[[117 113 152 131 120 113 142]
 [146 139 135 129 148 114 111]]
:
[[142 111]
 [113 114]
 [120 148]
 [131 129]
 [152 135]
 [113 139]
 [117 146]]

[[126 122 121 130 126 131 122 147 142 144]
 [113 139 115 135 129 132 120 143 131 136]
 [134 140 113 134 115 135 137 114 130 127]
 [138 135 114 128 130 124 124 104 132 132]
 [130 114 135 137 118 128 150 129 123 125]]
:
[[144 136 127 132 125]
 [142 131 130 132 123]
 [147 143 114 104 129]
 [122 120 137 124 150]
 [131 132 135 124 128]
 [126 129 115 130 118]
 [130 135 134 128 137]
 [121 115 113 114 135]
 [122 139 140 135 114]
 [126 113 134 138 130]]

[[136 127]
 [104 155]]
:
[[127 155]
 [136 104]]

[[127 126 128 124 124 122 128 129 130 130 129 128 131 128 128 133]
 [121 123 134 112 128 111 120 143 149 149 118 126 150 112 105 146]]
:
[[133 146]
 [128 105]
 [128 112]
 [131 150]
 [128 126]
 [129 118]
 [130 149]
 [130 149]
 [129 143]
 [128 120]
 [122 111]
 [124 128]
 [124 112]
 [128 134]
 [126 123]
 [127 121]]

[[141 125 117 125 132]
 [148 133 122 116 117]
 [123 135 110 121 127]
 [136 106 131 130 131]]
:
[[132 117 127 131]
 [125 116 121 130]
 [117 122 110 131]
 [125 133 135 106]
 [141 148 123 136]]

[[114 127 125 112]
 [114 125 131 118]
 [136 152 139 130]
 [138 125 132 123]
 [142 133 132 124]]
:
[[112 118 130 123 124]
 [125 131 139 132 132]
 [127 125 152 125 133]
 [114 114 136 138 142]]

[[126 129 127 133 128 127 124 127 126 125 131 128]
 [156 151 110 130 114 106 144 127 149 114 105 145]]
:
[[128 145]
 [131 105]
 [125 114]
 [126 149]
 [127 127]
 [124 144]
 [127 106]
 [128 114]
 [133 130]
 [127 110]
 [129 151]
 [126 156]]

[[135 127 137 124 138 127 139 127 131 134 127 141 130 127]
 [133 123 134 128 148 133 124 140 108 109 126 145 116 134]
 [104 129 133 138 110 124 144 124 135 131 125 124 127 151]
 [128 125 120 128 123 127 155 129 115 129 135 125 128 127]
 [136 126 143 131 124 120 147 126 127 127 117 125 135 140]]
:
[[127 134 151 127 140]
 [130 116 127 128 135]
 [141 145 124 125 125]
 [127 126 125 135 117]
 [134 109 131 129 127]
 [131 108 135 115 127]
 [127 140 124 129 126]
 [139 124 144 155 147]
 [127 133 124 127 120]
 [138 148 110 123 124]
 [124 128 138 128 131]
 [137 134 133 120 143]
 [127 123 129 125 126]
 [135 133 104 128 136]]
---
[[121 139 135]
 [121 126 135]
 [107 122 122]
 [132 130 132]
 [134 138 142]
 [111 127 112]
 [115 123 137]
 [143 137 146]
 [131 131 127]
 [129 138 139]]
:
[[121 135]
 [121 135]
 [107 122]
 [132 132]
 [134 142]
 [111 112]
 [115 137]
 [143 146]
 [131 127]
 [129 139]]

[[128 141 127 122 136 124 127 128 132 125 127 125 141 138]
 [115 123 118 105 127 125 107 107 117 131 106 117 119 108]
 [144 134 106 125 104 112 141 149 149 107 119 105 115 143]
 [119 109 106 139 122 103 109 148 118 114 109 115 109 109]]
:
[[128 127 136 127 132 127 141]
 [115 118 127 107 117 106 119]
 [144 106 104 141 149 119 115]
 [119 106 122 109 118 109 109]]

[[127 107 117]
 [126 132 129]
 [122 132 123]
 [124 127 126]
 [123 131 124]
 [129 122 125]
 [128 128 128]
 [128 118 123]]
:
[[127 117]
 [126 129]
 [122 123]
 [124 126]
 [123 124]
 [129 125]
 [128 128]
 [128 123]]

[[145 145 145 145 145 145]
 [110 110 109 110 110 110]
 [111 111 110 111 111 111]
 [111 110 111 111 111 111]
 [146 145 147 145 145 145]
 [111 110 110 110 110 110]
 [111 111 110 111 111 111]
 [110 111 110 112 112 112]
 [110 110 109 110 110 110]
 [146 146 146 146 146 146]
 [150 148 150 148 148 148]
 [144 145 145 145 145 145]]
:
[[145 145 145]
 [110 109 110]
 [111 110 111]
 [111 111 111]
 [146 147 145]
 [111 110 110]
 [111 110 111]
 [110 110 112]
 [110 109 110]
 [146 146 146]
 [150 150 148]
 [144 145 145]]

[[131 121 147 139 120 113]
 [127 133 143 136 106 121]
 [138 122 148 141 123 119]]
:
[[131 147 120]
 [127 143 106]
 [138 148 123]]

[[132 140]
 [106 134]
 [116 146]
 [120 141]
 [136 110]
 [136 114]
 [123 147]]
:
[[132]
 [106]
 [116]
 [120]
 [136]
 [136]
 [123]]

[[101 136 146 140 119 132 109 137 151 142 152]
 [111 109 141 126 132 124 110 113 131 122 128]
 [112 108 141 131 128 119 105 116 140 128 127]]
:
[[101 146 119 109 151 152]
 [111 141 132 110 131 128]
 [112 141 128 105 140 127]]

[[137 127 155 119]
 [120 136 142 129]
 [128 135 118 124]
 [136 131 118 136]]
:
[[137 155]
 [120 142]
 [128 118]
 [136 118]]
